In the rows, 128 means zero.
Named turns come first, each shown by rows before and after it. Which turns, in which order, take the first row of each pair that follows to the second? Write the first one first, as in the answered first pair.
Q974 (before -> after):
[137 127 112 138 124 135 128 116 147]  ->  [126 127 113 128 107 131 114 114 124]
[143 132 148 109  83 126 109 124 113]  ->  [165 135 140 126 121 137 138 127 167]
[150 104 161  80 133 136 104 123 135]  ->  [144 142 129 167 129 113 174 125 154]
[154 119 126 132 162 146 127 135 173]  ->  [113 141 108 165  99 106 134 130 100]
Q156 (before -> after):
[144 157 106 149 109 132 171 128 168]  ->  [160 137 123 110 131 155 148 132 187]
[145  84 142  99 138 144  78 115  83]  ->  [122 108 124 141 101 117 103 111  51]
[116 139 112 164 158 120 105 151 111]  ->  [121 133 114 157 168 129 103 152 122]
Q280 (before -> after):
[130 128 130 117 119 122 135 124 126]  ->  [126 130 127 121 120 118 132 123 118]
[121 120 137  90  95 147  89 129 126]  ->  [108 123 132 107  92 132  84 130 107]
[121 132 115 156 113 130 121 122 103]  ->  [121 132 116 165 133 132 117 128 110]
Q615 (before -> after):
[126 142 128 144 159 128 104 127 118]  ->  [124 147 123 120 100 131 121 113 102]
[117 125 126  96 126 141  88 154 119]  ->  [121 122 128  91 127 146  91 153 122]
[114 135 133 137  98 124 140 136 121]  ->  [134 131 136 129 126 140 146 141 156]
[ 88 122 125 174 131 125 133 144 118]  ->  [106 120 127 132  84 151 161 129 130]

(two turns a pair)
[136 107 148 121 164 133  69 133 133]  ->  [147 135 125 174 165 126 131 133 171]
Q974 then Q280
[129 139 133  94 105  98 105 103 103]  ->  [137 133 136  81 107 106 104 105 114]
Q615 then Q156
[110 119 137 124 163 111 110 117 147]  ->  [106 120 138  97 114 114 115 106 121]
Q156 then Q615
[131 119 127 110 108 122 113 129 125]  ->  [142 117 122 124 139 126 123 132 153]
Q280 then Q974
[122 109 142 114 165 115  93 140 119]  ->  [112 136 118 142  97  99 141 128  91]
Q615 then Q156
[145 122 154  81  77 174 155 103 125]  ->  [133 128 137 187 198 132 148 136 152]
Q974 then Q615
[136 113 152 127 195 124  71 141 131]  ->  [158 106 160  68 149 157  88 125 153]
Q280 then Q280
[135 134 123 109 103 133 138 117 126]  ->  [146 128 132 104 131 140 128 121 145]
Q280 then Q974
[107 119 142 150 166 127 105 155 128]  ->  [129 115 149 114 152 160 119 147 161]
Q280 then Q280
[117 131  95 125 103  84  78 121  78]  ->  [175 110 111  76 147 138 100 124 172]
Q974 then Q280
[109 134 135 121 129 118  99 142  99]  ->  [109 140 127 142 144 111 104 145 104]
Q280 then Q156
[140 133 115 140 101 107 128 117  93]  ->  [164 113 131  96 120 135 110 119 125]
Q974 then Q280
[ 97 127 123 126  88 108 128 120 122]  ->  [ 97 126 120 155 132  97 121 132 133]
Q280 then Q280
[135 125 127 171 155 119 149 148 136]  ->  [113 121 134 147 117 110 119 141  81]
Q156 then Q615
[121 143 125 164  94 123 175 102 118]  ->  [136 137 126 157 111 139 182 103 151]
Q280 then Q615
[163 116 101 122 115 131 190 129 195]  ->  [162  88 124  59 116 150 138 124 179]
Q974 then Q974
[121 139 123 134 101 129 139 124 100]  ->  [133 121 142 104 147 144 104 131 122]
Q280 then Q974
[131 129 132 147 133 126 128 120 139]  ->  [134 123 137 126 115 136 125 115 136]
Q974 then Q615
[114 144 114 180 153  96 136 131 113]  ->  [144 121 141  72 103 152 129 113 133]
Q615 then Q974
[125 113 128 109 108 122 122 121 105]  ->  [117 115 124 136 137 106 112 129 103]
Q280 then Q280
[134 109 141  84  97 138 126 135 142]  ->  [103 118 137 119 107 104 101 140  96]
Q615 then Q615
[115 114  92 171 112  94 117 127 121]  ->  [149 108  99 123  91 132 145 116 165]
Q615 then Q156
[127 136 140 106 102 107 115 116  98]  ->  [149 127 146 117 167 122 117 126 151]
Q280 then Q974
[142 121 149 113 124 144 143 129 144]  ->  [117 128 143 127 102 124 135 128 104]
Q615 then Q615
[128 128 137 134 161 108 111 139 133]  ->  [132 123 144 120 158 114 102 138 139]
Q156 then Q280
[139 123 117 128 140 127 132 137 151]  ->  [133 127 112 119 105 123 136 131 131]
Q615 then Q615
[169  84 111  90 102 151 133 127 117]  ->  [133  92 102 127 113 111 105 134  67]
Q615 then Q615
[109 139 129 134  98 119 117 121  90]  ->  [124 148 120 175 138 118 144 129 131]
Q156 then Q280
[119  86 146 108 186 117  79 130 118]  ->  [153 104 130 130 182 136 154 125 187]
Q615 then Q974
[141 113 119 158 192 132 166 174 151]  ->  [100 114 124 165 166 101 126 171  73]
Q974 then Q280
[135 128 129 112 159 139 124 152 162]  ->  [131 147 113 122 103 134 168 138 151]
Q974 then Q615
[149 125 154 106 118 134 141 130 141]  ->  [129 122 156 127 149 114 112 141 118]
Q615 then Q156
[139 147 117 149 141 117 162 117 148]  ->  [137 148 116 142 115 121 168 113 139]
Q615 then Q615
[109 118 130 147 163  95 116 149 102]  ->  [133 103 141 117 182 117 113 153 138]
Q974 then Q280
[110 153 101 154  93 131 161 122 132]  ->  [125 150 102 153 113 141 170 125 159]
Q280 then Q615
[146 119 141  76  87 149 143 104 156]  ->  [ 95 131 130 133  95  93 104 116  78]
Q615 then Q615
[123 109 145 149 178 112 104 145 125]  ->  [104 118 142 134 112 102 105 133  76]
Q280 then Q615
[137  93 115 133 149 133 108 152 138]  ->  [123 109  99 161 113 116 128 146 114]
Q615 then Q156
[133 106 131 161 187 128 106 119 144]  ->  [138 119 127 112  72 146 148  89 120]
Q974 then Q615
[142 131 124 148 107 127 171 138 151]  ->  [147 108 145  91 113 149 130 136 146]
Q156 then Q156
[144 150 145 118 127 137 179 124 192]  ->  [ 87 160 137 146  85  85 145 122  94]
Q974 then Q280
[144 124 149 105 100 127 117 122 100]  ->  [165 132 141 117 114 140 149 125 145]
Q974 then Q280
[137 145 116 163 119 127 157 130 121]  ->  [146 116 142 101 143 151 107 130 125]
Q974 then Q615
[153 117 135  72  78 152 149 116 101]  ->  [111 122 131 140 136  97 104 140  50]
Q615 then Q615
[115 140 128 153 133 106  97 130 106]  ->  [148 132 133 129 157 138 112 131 162]
Q615 then Q615
[119 130 118 121  75 114 145 101  91]  ->  [146 134 107 160 138 123 174 112 160]
Q156 then Q615
[112 140 119 145  94 108 150 115 105]  ->  [123 108 146  92 142 127  93 125 119]
Q280 then Q974
[126 131 114 174 166 108 142 136 203]  ->  [144 126 123 110 104 144 164 115 212]
Q280 then Q280
[127 135 121 167 157 110 126 131 128]  ->  [112 135 125 146 122 107 109 129  90]
Q280 then Q974
[140 119 134 117 114 142 130 123 126]  ->  [132 118 137 125 137 131 110 128 117]
Q615 then Q156
[127 154 117 138 162 135 154 125 157]  ->  [108 133 140  88 145 132  98 122 112]
Q615 then Q974
[136 106 132 124 115 119 123 116 103]  ->  [150 105 132 121 126 133 142 116 135]
Q974 then Q280
[138 125 125 109 158 146 106 112 130]  ->  [137 145 107 156 150 133 142 111 136]
Q974 then Q280
[148 145 116 122 124 142 173 131 183]  ->  [153 141 126  89 103 152 159 124 167]
Q280 then Q156
[129 142 102 215 128  77 142 139  92]  ->  [174 107 133  64  54 153 133 112 122]
Q615 then Q974
[105  74 156 153 132 161 115 165 108]  ->  [115  78 153 135  87 175 140 156 114]
Q156 then Q615
[130 138 122 136 110 137 160 134 125]  ->  [141 123 134 118 150 148 135 143 142]
Q615 then Q156
[127 120 131 114 166 120 106 137 133]  ->  [137 119 136  85 123 141 127 125 140]
Q615 then Q615
[120 136 126 121 100 137 134  99  78]  ->  [143 117 142 107 172 159 112 116 127]
Q280 then Q974
[113 119 150 127 150 119  98 145 110]  ->  [108 133 138 160 145 106 123 143 113]
Q156 then Q156
[102 121 152 100 135 126 127 143 144]  ->  [ 95 137 137 132 119 112 153 143 140]
Q974 then Q615
[150 128 148  68 157 145 110 135 164]  ->  [123 145 131 147 195  98 108 149 141]
Q615 then Q974
[111 142 109 173 141 113 139 141 115]  ->  [106 140 111 152 102 117 138 131  93]
Q156 then Q615
[105 138 122 172 141  94 121 135  93]  ->  [130 107 153  99 168 133  86 135 124]
Q974 then Q280
[118 147 135 121 100 101 122 125  79]  ->  [142 123 150 107 175 123 101 141 130]
Q280 then Q974
[132 129 130 144 159 121 133 117 150]  ->  [141 124 133 115 127 135 141 104 156]
Q280 then Q280
[126 110 137 115 159 131  89 134 124]  ->  [137 109 139  88 129 150 107 123 136]
Q615 then Q615
[141 136 135 102 139 150 118 133 113]  ->  [137 150 121 145 156 140 134 137 120]
Q615 then Q974
[121 135 133 158 175 106 118 142 131]  ->  [124 154 117 159 107 117 170 125 131]
Q615 then Q156
[131 113 142 105 130 143 104 120 138]  ->  [122 140 122 161 119 120 146 119 135]
Q974 then Q615
[ 92 116 144 102 126 106  91 130  85]  ->  [146 115 142  99 159 145 146 128 183]
Q974 then Q280
[155 119 133  84 119 162 148 129 173]  ->  [135 134 122  94  64 146 159 119 128]
Q280 then Q156
[153 109 130  58  91 151 125 119 140]  ->  [118 101 132  99 157 111  64 142 100]
Q615 then Q156
[158 118 126 120 137 143 138 138 142]  ->  [138 130 115 152 119 119 140 140 107]
Q974 then Q280
[132 122 123 116 106 129 133 120 118]  ->  [144 124 121 133 138 129 142 128 147]
Q156 then Q615
[122 139 113 153 136 107 116 134 110]  ->  [126 126 124 109 113 127 106 123 105]
Q974 then Q615
[141 134 136 138 135 152 148 149 152]  ->  [117 123 146 127 138 140 101 153 106]
Q615 then Q974
[ 99 130 148 102 124 114 117 137 103]  ->  [120 144 130 131 129 124 174 135 150]
Q615 then Q974
[119 144 111 152  94 115 163 120 115]  ->  [152 120 132  97 135 156 146 125 167]
Q615 then Q156
[118 162 111 173 134 111 200 135 125]  ->  [136 109 161  55 159 160 114 135 132]
Q974 then Q615
[122 116 134 107 124 132 104 125 102]  ->  [117 117 132 122 141 125 100 129 103]
Q280 then Q280
[147 136 109 150 121 151 153 131 170]  ->  [136 116 134  91 104 161 100 127 133]
Q156 then Q156
[134 134 128 143 158 131 134 136 161]  ->  [109 131 135 123 133 113  91 134 104]
Q156 then Q615
[150 110 139  82 122 158 123 123 147]  ->  [117 126 119 172 167 109 119 140 117]
Q615 then Q974
[128 148 102 136 155 166 174 143 206]  ->  [130 131 121  61 108 186 144 130 179]
Q280 then Q156
[126 132 113 151 138 127 172 122 185]  ->  [123 124 120 157 174 123 144 129 178]
Q615 then Q156
[114 106 138 140 162 137 132 130 134]  ->  [126 102 141 115 136 154 141 121 142]
Q280 then Q280
[130 153  96 149  91 131 178 111 122]  ->  [116 126 127  87  91 134 108 109  79]
Q974 then Q280
[118 108 146  79  83 129  99 119 122]  ->  [146 113 137 123 154 136 134 133 197]
Q280 then Q974
[116 135 125 148 109 112 126 121 106]  ->  [135 116 143 102 130 138 108 121 133]
Q974 then Q280
[122 121 139 124 130 112 106 142 115]  ->  [118 133 131 134 106 107 126 136 113]
Q974 then Q615
[160 116 161  87 134 141 114 101 111]  ->  [133 122 153 125 138 112 100 112  72]
Q615 then Q156
[149 139 129 107 105 138 173 134 160]  ->  [113 148 123 124  80 109 151 133 100]
Q974 then Q280
[137 126 133  87 114 141 106 125 121]  ->  [149 143 116 131 117 139 156 124 153]
Q974 then Q280
[107 125 152 152 169 116 101 147 105]  ->  [100 136 143 133  95 115 120 130  79]
Q615 then Q280
[119 124 135 125 116 131 116 141  98]  ->  [140 132 127 124 110 143 151 135 134]
Q156 then Q615
